Each path below is one point turned by a fixed rotation once a step. After each direction that follows a path, write how fast that rotation turns it, in degrees each step (0 if it stays still).
Each turn is a multiple of 5 degrees from 10 to 175, or 0.
Each row of a path follows its step; steps can be skipped.
Rotation 1:
step 1: [ 0.72 -0.90  0.06  1.49  0.62  0.36 -0.90 -1.09 -2.20  0.20 -2.07  0.61
  0.50 -0.47 -2.69 -0.17 -0.92 -0.14 -3.32  0.69  1.24  0.34  3.22  0.01
  0.20 -0.63 -0.11 -0.02  0.78  0.05  0.38  1.74  1.02  2.32 -1.93 -3.00
  0.01  2.65  2.33 -3.04  0.70 -1.64  1.99 -0.74 -1.11  2.28  1.65 -2.11]
step 3: [ 0.68  1.25 -0.13 -0.76 -0.94  0.45  1.72  2.83  0.51  1.15  2.53 -0.40
 -0.91  1.71  1.94 -0.02 -0.23 -0.02 -2.69  0.34  3.25  1.42  0.24  1.15
  0.07  0.99 -0.68 -1.46 -3.19 -2.19 -1.04 -1.42 -2.05  1.46  0.15 -0.36
  1.31 -1.08 -1.13  2.42 -2.95  1.65 -1.10 -1.81  0.83  0.37 -2.75 -0.70]
step 4: [-0.68 -1.26  0.98  1.02  0.49  1.40 -2.68  0.27  1.16  1.24 -1.94  1.29
 -1.12 -0.91 -0.95  2.08  1.45 -1.48 -1.26  0.05  3.76  0.63  1.66  0.35
  1.68 -1.20 -0.83 -2.62 -0.31 -0.74 -3.03 -0.15 -1.20  0.20  0.31  1.21
 -0.26  0.03  4.84 -1.47  0.61 -1.93  2.25 -0.93  0.43  1.27  0.13  0.10]
step 5: [-2.20 -1.10 -0.12  1.95  1.10  0.25  0.01 -2.38 -1.10  0.28 -1.30 -3.16
 -2.23 -2.16  0.02 -0.46  2.83 -0.01  2.36  2.43 -0.27  1.87 -0.36  1.90
 -1.31  0.16  0.08  1.72  0.72  1.66 -0.50 -2.50 -0.59 -0.39  1.29 -1.40
 -2.10 -0.46  0.54  0.00  3.28 -0.08 -2.57  1.17  0.68  1.82  0.01  1.26]
step 6: [ 1.69  2.03  0.02  1.46 -0.10  0.93  3.64  0.60 -2.56  0.85  2.56  0.84
  0.50  0.83 -0.14 -0.13 -0.56 -0.74 -1.01  0.93  1.07  1.28 -0.41 -1.70
 -0.28 -1.62 -0.10  1.30 -0.92  1.17 -3.01 -0.40  0.18 -0.41  0.54 -1.58
  2.56 -0.64 -3.01 -0.18 -0.83  0.52 -4.24 -0.76 -0.67  1.64 -1.65  2.41]
step 9: [ 0.26  0.98  2.43  2.15 -1.50 -1.03  2.18  0.73 -1.26 -0.90  2.59 -0.14
  1.19  0.07 -1.27  0.63  1.45 -0.47 -0.71  1.81 -1.28 -0.58  1.29 -2.20
 -0.90 -2.19  0.55 -1.62  0.95 -0.22  0.89 -1.05  1.12  0.76  0.09 -2.19
  3.30 -0.47  2.03 -1.66 -2.46  0.39 -3.80  1.36 -0.88 -1.65  2.01  0.61]
step 12: [ 4.00 -0.42  2.78  1.87 -0.81 -1.66  1.29  0.05  0.71  1.62  0.55 -1.59
  0.95 -0.70 -0.37  0.26  0.35  1.08  1.34 -1.31  1.09 -0.34  3.22 -1.04
  1.04 -1.56 -0.07 -3.23 -0.51  0.89  1.30 -2.03 -0.03 -0.14 -2.74 -0.27
 -0.96  1.32  1.30  1.39 -2.54 -2.06 -1.23  0.73 -2.31 -0.32  2.12  0.10]
step 13: [-0.82 -2.04 -3.62 -0.64  0.23  0.10 -0.34 -2.27  1.64  2.45  4.45  0.10
  0.66  2.49 -0.39 -0.51  1.51  1.06  0.01 -2.23 -2.32  1.73 -0.11  0.12
 -1.10  0.33  0.77  0.42  2.28  0.54 -1.22 -0.21 -1.59  2.09 -1.22 -0.60
 -1.64  0.18  2.90  0.77  0.90 -1.76 -0.60 -0.33 -0.24  0.38  0.02 -1.74]
step 14: [-1.60 -0.63  1.03 -1.70  0.62 -0.03 -0.91 -0.98 -1.10  1.12  1.32  0.39
 -0.10 -0.06 -2.28  1.41  1.95  0.36  1.07  1.54 -0.58 -2.21  0.66  1.48
 -0.63 -0.91 -2.42  2.51 -0.53  0.92 -0.68  1.10 -2.90  2.25  0.92  2.99
  2.53  0.87 -3.32  0.90 -1.02  0.88 -0.05 -1.80  1.91  0.84 -2.22 -1.84]
step 15: [ 2.83 -1.05  1.23  1.48 -1.79  1.04 -0.41  1.49  0.68 -0.98 -1.77  1.61
 -0.69 -0.33 -0.43 -1.03  0.30  0.04  3.87 -1.02  1.90  2.45  1.01  0.68
  1.64 -2.43 -0.31 -1.22 -1.68  1.23  1.31 -1.48 -2.08 -0.63  1.48  2.59
  0.16  2.17 -0.90  0.14 -2.04 -1.26 -0.52  0.38  0.09 -2.97 -0.84  1.93]
step 16: [-0.88 -0.73  0.00  0.99  0.29  2.50  0.59 -2.98  1.62 -0.62  2.05  1.27
 -1.68  1.09  2.22 -0.86 -0.05  1.44  1.64 -0.54 -1.74  3.66 -0.26 -0.93
  2.00  1.53  3.17  2.81 -0.44 -0.99 -0.64 -1.63  0.67 -0.26 -2.33  1.61
 -0.18 -0.15  2.99 -1.26  1.04 -0.79  0.77 -0.29 -1.53  0.33 -1.06  0.94]
Directions:
[ 0.16  0.45  0.33 -0.02 -0.14  0.42  0.53  0.84 -0.33  0.27 -0.51 -0.19
 -0.09 -0.06  0.68  0.24  0.90  0.10  0.51 -0.26  0.10 -0.69  0.01  0.12
 -0.24 -0.35  0.04 -0.02  0.47 -0.17  0.07  0.07  0.01  0.04 -0.96  0.64
 -0.55  0.32  0.10  0.12  0.45  0.20 -0.26  0.38  1.13 -0.22  0.53 -0.15]
145
[-0.20 -0.10  0.27 -0.23 -0.42  0.33 -0.36  0.02 -0.27 -0.28 -0.36  0.45
  0.06 -0.15  0.30 -0.45 -0.75  0.24 -0.42  0.23 -0.10 -0.02  0.03  0.15
 -0.26 -0.44  0.84  0.08 -0.54 -0.74  1.13 -0.26  0.56  0.30 -0.19 -0.17
  0.43 -0.14  0.53 -0.44  0.16  0.62 -0.34 -0.74  0.23 -0.57  0.35 -0.56]
45
[ 0.55 -0.66  0.39  0.70  0.17  0.94 -0.13  0.08  0.36 -0.58 -0.03 -0.52
  0.27  0.18 -0.12 -0.50 -0.21 -0.42  0.49  0.79 -0.42 -0.12  0.10  0.22
 -0.50  0.41  0.06 -0.68  0.73  0.10  0.31 -0.25  0.30 -0.26 -0.34  0.02
 -0.23  0.49  0.24 -0.32 -0.46  0.01  0.18 -0.51  0.10  0.81 -0.23  0.39]
100
[-0.09  0.36 -0.84 -0.36  0.11  0.90 -0.39 -0.04 -0.31  0.13  0.41 -0.67
 -0.91 -0.18 -0.05  0.12 -0.48  0.01  0.18 -0.23 -0.24  0.97 -0.35  0.55
 -0.30  0.20  0.26 -0.24 -0.03  0.49  0.47  0.04  0.09 -0.28 -0.13  0.29
  0.34 -0.61 -0.09  0.27 -0.46 -0.26  0.10  0.71  0.45  0.24  0.76 -0.26]
135
[ 0.78  0.17 -0.57  0.40 -0.14 -0.40  0.29 -0.18 -0.19  1.15  0.17 -0.12
 -0.20 -0.15 -0.69 -0.25 -0.67 -0.24 -0.34 -0.36 -0.35 -0.18 -0.10 -0.44
 -0.28 -0.29 -0.38  0.51 -0.14 -0.63  0.41 -0.02  0.48 -0.62 -0.15  0.47
 -0.90  0.36 -0.15  0.03  0.14  0.07 -0.18 -0.27 -0.16  0.77  0.07 -0.44]
65
[-0.45  0.00  0.26 -0.27  0.74  0.48  0.03  0.29  0.46  0.45 -0.31  0.12
  0.34 -0.04  0.16  0.53 -0.40 -0.19 -0.82 -0.66 -0.04 -0.17  0.18  0.30
  0.09  0.18  0.43  0.66  0.86 -0.01  0.05  0.67 -0.99 -0.27  0.22  0.17
 -0.23 -0.42  0.24 -0.67 -0.69 -0.06 -0.17 -0.57  0.20  0.37 -0.18 -0.29]
110
[-0.14 -0.46  0.40 -0.24 -0.29 -0.31 -0.50 -0.02 -0.71  0.67  0.17 -0.06
 -0.45  0.49 -0.13 -0.31 -0.29 -0.33  0.56 -0.27  0.76 -0.29 -0.40  0.20
  0.06 -0.05  1.04  0.64 -0.22  0.52 -0.46 -0.23  0.34  0.03  0.31  0.33
 -0.02  0.26  0.59 -0.06 -0.31  0.06 -0.19  0.05  0.60  0.32 -0.66  0.85]
35
[ 0.01  0.37 -0.07  0.88  0.46 -0.39  0.21 -0.08 -0.47 -0.58  0.15 -0.39
  0.06 -0.26 -0.54  0.11 -0.64  0.17 -0.19  0.04  0.84 -0.44 -0.01  0.63
  0.07 -0.18 -0.13 -0.07  0.42 -0.54 -0.23  0.07  0.29  0.54 -0.82  0.66
  0.66 -0.41 -0.35  0.03 -0.59 -0.12 -0.54  0.33 -0.08 -0.25 -0.75 -0.23]
130
